128 stands for zero in the data rows.
Here is a table of points, one per row:
[ 81  89  82 123 195 109 101 182 164 141 137 152  94 133  62 134 115  88
 113 150 119 143 149 166 114 199  96  74  54 137 158  91 111 179 111  55
 160 134  87  57 132  41 163 155  89  81 169 153 182]
[ 58 153 200 129 140 136 182 180  93  73  86 146 189  81  50 131  98 189
 158  69  93 163  75  98 115 140  93 105 154 106  80 161  95 150 144 158
 123 136 127 178 214  78 150  99  69 113 115  59 153]
[ 65 174 112  44 112 131 160 153 110 129 137 169  65 150 233 134  42 135
 148 150 105 176 107 190 124 187 104 120 136 169 148 160 172 203 118 171
 106  88 134 173  74 106 204 114 173 173 122 116 117]
[161  44 147  76 143 102 130 162 147 127 110  62 148  92  54 157 182  89
 121 115 137 126 104 107 115 143 176  92 135  95 143 114 123 185 132 126
  76  82  84 167  20 189 169 101 115 131  67 155 117]
[122  72 124 115 104  86 124 130 123 192 103  95 161  91  88 158 129  97
 173 174 103  95 195 167 204  87 125  67 120 138  90 110 129 169  81 104
 123 167 179 142 189 206 139 167 137 204 198 131 142]
[108 116 131 134  75 137 172  36 154 126 152 105 116  98 134 199 159 211
 105  83  91 127 143 156 112 158  96  79 185 137  48 149 143  90  73 102
 148  70  94  53 110 138  94 105  94 130  82 113 190]
[145 111  41 149 181 153 227 128 160 119 150 145  92  83 125 128  76 130
  98 142  75  73  77  82  84  48 127 205 115 136 107 128 102 103 128 128
 145 141 147 110 171 170 176 101 153 159 133 146 167]
[172 143  99 127 175  97 106 118  95 122  89 108 114  46 160 122 162 142
  95  91 124 165 116 154 165 139 219 142 141 231 126 148 111 188  94  65
  88 172 152  77 163 110 128  63 166  99 119  28 121]
[210 135 161 155  82 185 145 133 107 177 159 138 127 158  81 175 121 142
 140 238 172  75  70 102 155 153 102 167 154 118 151 153 134 184 228  32
 107 106 139 138 112 154 162  80 132 123 118  77 137]
[130 118 129 132 169 193 125  83 188 174 123 132  94  35 149  63 114 167
 112 117 190 149 187  85 103 132  88  81 140 101 194 176 147  77 110 131
 164 118 101 199 158  74 139 124 162 175 133  98 107]
[147 163 122 151 164 153 146 116 172 104 162  96 126 128 140  84 196 157
 154 113  96 121 231 213 181 159 100 158 220  83  96 133 100 119 133 151
 105 147 126 185  93  75 134 132 143  41 138 139 178]
[ 68 108  82 204  96 131 122 105 139  98 189 143 191 185  87 148 115 151
 127  75 176 160  65 131 140  89 132 147 206 156 244 127 165 125  80 191
  97 151  76 122 162 148 110 139 143 125 141 138  98]
[129  88 102 156  93 149 121  97 117 142 112 146 156  54 116  66 133 121
 144  91 100  36 173 114 119 167  79 207 104 184 114 183 141 216 138 180
 104 149 131 160 101 135  79 147  70 105 135 104 105]
[161 160 142 107 171  74 146 147 120 140 190 177 140 201  91  79  94 128
 102 161 174 108  98 176 150 124 125 157 125 105  86 134 151 150  99 151
 118  57  75 158 152  94  50 173 123 158 125  85 202]
[150 141  94 114  47 118 167 178 116  92 182 111 131 119 133 155 119 134
  93 126 160 140 106 104  38 174 118 139  98  86 123 156 154 164  68  93
 164 191 177 136 119  84  46 157 202 144 184 140 141]
[171 168 160 115 101  97 195 128 152 118 115 149 189  96  96 110  96 109
 101 180  97 173 139 110 174 170  96 116  15 112 126 201 119  68 111 193
  75  94 142  57 128 161  92 115 169 116 107 214  84]
[124 128 184 180 144 114 132  94  58 160 117 158  98 141 132 156 152 102
 151  63 131 112 177 153  57 106 170 109  83 197 181 171  96 120 135  86
  87 154 100 170 133 121  63 115 191 167 109 185 191]
[ 57 163 109  78  82 163  72 115  66 123 143  95  90  92 133 146 252 139
  95 159 125 101  73 124 179  82  53 134  65 125 118  68 114 151  99 137
 110  87  67 150 178 142 112 127 196  58  92 143  80]
[ 70 163 210 146 130 122 119  92 126  71 109  56 103  88 117 147 168  78
 101 199  97 176  61  97 171 152 127 136 135 183 103  65 144  81 101 120
  95 148 112 170  87  94  98 191 123 185  96 144 156]
[148 119 121 125  92  73  43 164 146 153 127 219 131 179 117 126  96 228
 125 124  28 134  99 171 106  97 110  67 103  50 142 105 148  91 135 151
 100 103 168 159  88  96 126 104 189 179  82  34 122]
[150 103 102 157 183 103 160 133 124  44 154 141 112 120 125 105 118  70
 150 117  72 156 154 121 191  57 119  82 155 143 169 187 188 170 114  44
 150  93 147 137 128 107  84 121  80 157 135 135  28]
[141 149 205 181 129 136  51 201 156  98 118  85 151 125 145 143  89 162
 101 154 151 124 225 153  94  95 157 166  60  83 116 109 112 166  62 110
 150 133  81 148 137 184 131  50 108 135 101 161  92]
[134 126 137 121 109 170  98  80 140  54 136 246 147 144 164 159  65  22
 125 144 108  90 136 116 153 156 186  98 108 100  84 145  83 116 103 144
 149 151  42 121  79 155 146 189 176  71 139  18 114]
[105 107  77 189  68 164 104 210 123 134  91  93  80 155 164 141 166  93
 121 106  77 106 162 102 106 130 195 159  88 108  85 150 192  62 173 136
  80  60  79  73 139  87 138 112  91 124 196 124 110]
[155  79 121 114 120  39 103 142 139  48 170 107 181 148 205 161  85 131
 113 130 107  66 169  67 167 168  99 168 125 191 167 116 126  78 176  80
 180  90 151 200 159 133 171 125 141 102 120 168 174]
[127 175 130 102 100 197 117 178 142  46  76 133  89 191 128  42 172  46
 110 104  87  98  60 169 128 146 102  72 158 136 103 145 138 138 147 139
 232 165 136 126 125 199  78  76  97 177 108 162 155]
[200 122  75 181 118 186  92 162 136 214 198 153 182 143 173 124 163 138
 102 152  53 236 106  96 146  97 141 112  97 218  71 135  93 163 159 158
 119 163  98 164 141 119 163 128  79 154 195 202 137]
[109  30 194 104 107 106  98 169 193  99 143 113  68 118 131 123 105 142
 114 128 228 183 177  73 164  84 103 119 172 154  98 117 115 157 213 205
 125 135 119  97 124 121  42  80 129 100 142 112 178]
[120 160 140 131  90 100 242 151 142 171  77 199 138  92 119 150 196  81
 125 118 187 141 165 130  82  38 126 102 121 101 142  96 186 109 189 131
 148 161 110 193 100 143 188 127  96  74  91 136 141]
[167  85 140 177  98 132 115  92 125  71  94 181 104  67 142  81 154 129
 148 144 126 179 121 189 113 168  77 181 128  39 204 120 120 155 170 139
 120 127 110  57 158 143 203 170 145 210 138 139 196]
[153 156  75 108 104 180 143 124  98  61 182 190 121 117 101 113  97 161
 144 104 203 181 211 144 105 152 153 107 113 137 114  30 127  63 163  70
  72 125 181 117 162 205 140 147  64 144  79 135 120]
[ 74 172  69 126 203 119 116 102 173 116 108 109 150 158 151 159 158 114
 204 107 150 165 108 141  88 122  62 128 105 110 100 151  44 131 205  97
 108 120 146 128 103 204  43 119 161 129 190 104  97]
[157 132 171   1 128  97 116 113  97 192 151  72 158 104 152 102  80  41
  71  78 109 146 120 161 116  81 110 174 169 102 147  90 101  84 170  85
 121 153  94 126 131 121 117  66 107 129 168 117 103]
[136 136 184 137 120 153 113 186 186 157 150 154 104 117 100  72 145  99
 197  51 160 123  73 146 145 143 136 170 152 188  85 162 122  50 111  83
 169  65 117 128 191 154 142 183 193 137 175 140 102]
[132 149 147 141 140 174 159 121  89 189 144 100 152 203 150 222 146  11
 154 140 117 123 210  82 134 116  62 175 146 131 170 105 109 115  59 164
 128 136 157  55 133  75 146 111 114 179  71  81 117]
[170  89  62 135 127 159 143 126 137 151  58  53  99 150 136 190  80 108
 138  86 183 147  97 191 131 148 155 112 151 119 104 118  65 131 124 180
 113  87 156 188 186 124 131 195 120 126  71 149  92]
[ 77 184  88 108  91 116 157 141 121 185  99  95  53 205  73 100 132 181
 123 123  45 138 186  10 168 176 187 145 126 133 176  87  55 150 151 108
 122 166 113 128 131 189 136 155 120 137 168 123  89]
[166  83 185  36 177 201 167 161  83  88 146 128 182 117 166 130 180 182
 177 161  95  56 119 116  90 101 181  91 169 131 156  83  91 157 163 165
 110 141 118  79 131  58  97 198 148 123 114 167  86]
[135 161 138  79 111 121  80  73 206 155  96 226 139 132 196 148 142 127
 146  58 145 109  64  87 160 105 151 169  99  43 159 116 124 204  57  92
 123  89 217 123 121  76 125 132  78 121 105 171 184]
[ 64  64 132 163 173 133  92 139  60 121 125 152 112 184 139 158 162 146
  31 129 165  64 129 125 152 143 131 118 117 116 126 203 103  82 168 118
  77 159 230 117 121 134 170 132 116 131 150 140  79]
[113 139 129 157 126  92 163  84 108 120 218 124  84 125 113 128 145 162
 170  79 190  82  86 119 176 130 148 114  12 110  71 100  85 116 123 171
 203 191  86 145  81  62 182  95 128 185 120 137  71]
[140 228 111 114 114  98  52 112 157  83 143  33 129 142  45 158 104 143
 119 165 142  79 173 141  69  36 153 122 156 167 138 195 131 158 136 136
  98 127 132  96 149  68 210 163 122 119 155 141 135]
[170  63 123  59 153 169  90  23  90 111  72 142  94 192  41 129 121 137
 159 147 112 158 122 114 110 104 128 159  80 156 134 114 216  87 102 155
 147 126 177 154 124 124 126  79 153  72 197 167 174]
[120 116 160 129 129 103 126  93  46 131  91 101 169 184 130  32  98 152
 105  93 143 215 138 110  98  74 123 162 146  91  91 157 123 177 142  56
 190 136 131  87  91 125 170 215 168  91  60 151 129]
[114 127  91  88 129  91 118 115 130 134 117 111 151 172 241  56 135 134
 177 211 185 109  62 103  85 160 158 111  91 109 133 170 121  63  48 164
 124 111  95 140 130 153 138 121  71 172 128  68 176]
[157 129 230 198 156  40 164 111 138 146 169  90  65 164 164 100 148 124
 125 131 111 112 126 109  44 165 131 102 157 103 121  69 135 163 104 158
 105  94 180 143 166 166 153 112 109  27 176 105  77]
[ 95 157 109 165 115 158 126 118  80 133 161 102 178  56 101  94 150 104
 127 148 131 150 132 182 122 159 190 113 103 149 161  79 129 119 144 200
 227  53 235 116  91 126 108 102 113 124 142  83 147]
[115 105 130 104 132  96 114 138 122 165 109 150  90  84 119 231 141 187
 128 197 102 159 102 188 125 125 148 219 168 125 171 173 119  61 136 154
 184 148 114 152  82 149  80 188  45 104 104 123  94]
[100 138  77 139 163  69  73 119 126 188 135 184 156 119  84 111 119 100
 146 207 151 147 119 106 122 159 184  99 255 117  59 132 120 117 120 154
 144 153 119  80 147  90  95  48 187 136  72 194 123]
[183 215 147 146 221  93 131 176  91 135  39 151 103  87 146 196 155 183
 113  70 180  92 163  75 140 184 112  95 162 115 122 102 232 112 154 178
 144 137 104  78 140 199 153 161 114 116 157 118 117]
[ 98  80 112 100 130 164 145  96 254 187 145  60 189 192 140 107 124 136
  89 131 117  98 127 165 121 181 158 131  90 141 140 105 224 135 197 113
 141 184 141 110 155 151 144 159 124 138  51 105  63]
[ 71 136 118 173 138 161  97 160 102 158 171  69 147  73 150 106  33 131
 164  90 103 105 100 108 176  99 112 121 160  84 145 121 174  92  66 108
  71 177 134 111  72 168 117 133 128  71 130 167 205]
[159 129 123 160  89 142 186  96 118 118   6 138 151 154 150  94  58 168
 111 165 157  93  93 148 152  75  70  84 155 184 143  66  80  86 111  68
 114 133 113 108  70  55  84  85 121 103 170 140  89]
Along one direction, these points spread out more than along any other. Take the direction at right angles to it along which they spread out most. Go by this last direction. Where along it does each point below lie, from 0 to 99? 50 is the average, and the first point above lies past it. One standard deviation of the points above along it is 16.
[ 81  89  82 123 195 109 101 182 164 141 137 152  94 133  62 134 115  88
 113 150 119 143 149 166 114 199  96  74  54 137 158  91 111 179 111  55
 160 134  87  57 132  41 163 155  89  81 169 153 182] 64
[157 132 171   1 128  97 116 113  97 192 151  72 158 104 152 102  80  41
  71  78 109 146 120 161 116  81 110 174 169 102 147  90 101  84 170  85
 121 153  94 126 131 121 117  66 107 129 168 117 103] 53
[134 126 137 121 109 170  98  80 140  54 136 246 147 144 164 159  65  22
 125 144 108  90 136 116 153 156 186  98 108 100  84 145  83 116 103 144
 149 151  42 121  79 155 146 189 176  71 139  18 114] 62
[159 129 123 160  89 142 186  96 118 118   6 138 151 154 150  94  58 168
 111 165 157  93  93 148 152  75  70  84 155 184 143  66  80  86 111  68
 114 133 113 108  70  55  84  85 121 103 170 140  89] 50
[114 127  91  88 129  91 118 115 130 134 117 111 151 172 241  56 135 134
 177 211 185 109  62 103  85 160 158 111  91 109 133 170 121  63  48 164
 124 111  95 140 130 153 138 121  71 172 128  68 176] 65
[120 160 140 131  90 100 242 151 142 171  77 199 138  92 119 150 196  81
 125 118 187 141 165 130  82  38 126 102 121 101 142  96 186 109 189 131
 148 161 110 193 100 143 188 127  96  74  91 136 141] 18
[122  72 124 115 104  86 124 130 123 192 103  95 161  91  88 158 129  97
 173 174 103  95 195 167 204  87 125  67 120 138  90 110 129 169  81 104
 123 167 179 142 189 206 139 167 137 204 198 131 142] 68
[109  30 194 104 107 106  98 169 193  99 143 113  68 118 131 123 105 142
 114 128 228 183 177  73 164  84 103 119 172 154  98 117 115 157 213 205
 125 135 119  97 124 121  42  80 129 100 142 112 178] 23
[167  85 140 177  98 132 115  92 125  71  94 181 104  67 142  81 154 129
 148 144 126 179 121 189 113 168  77 181 128  39 204 120 120 155 170 139
 120 127 110  57 158 143 203 170 145 210 138 139 196] 37
[ 71 136 118 173 138 161  97 160 102 158 171  69 147  73 150 106  33 131
 164  90 103 105 100 108 176  99 112 121 160  84 145 121 174  92  66 108
  71 177 134 111  72 168 117 133 128  71 130 167 205] 48
[145 111  41 149 181 153 227 128 160 119 150 145  92  83 125 128  76 130
  98 142  75  73  77  82  84  48 127 205 115 136 107 128 102 103 128 128
 145 141 147 110 171 170 176 101 153 159 133 146 167] 68
[105 107  77 189  68 164 104 210 123 134  91  93  80 155 164 141 166  93
 121 106  77 106 162 102 106 130 195 159  88 108  85 150 192  62 173 136
  80  60  79  73 139  87 138 112  91 124 196 124 110] 70
[ 77 184  88 108  91 116 157 141 121 185  99  95  53 205  73 100 132 181
 123 123  45 138 186  10 168 176 187 145 126 133 176  87  55 150 151 108
 122 166 113 128 131 189 136 155 120 137 168 123  89] 74
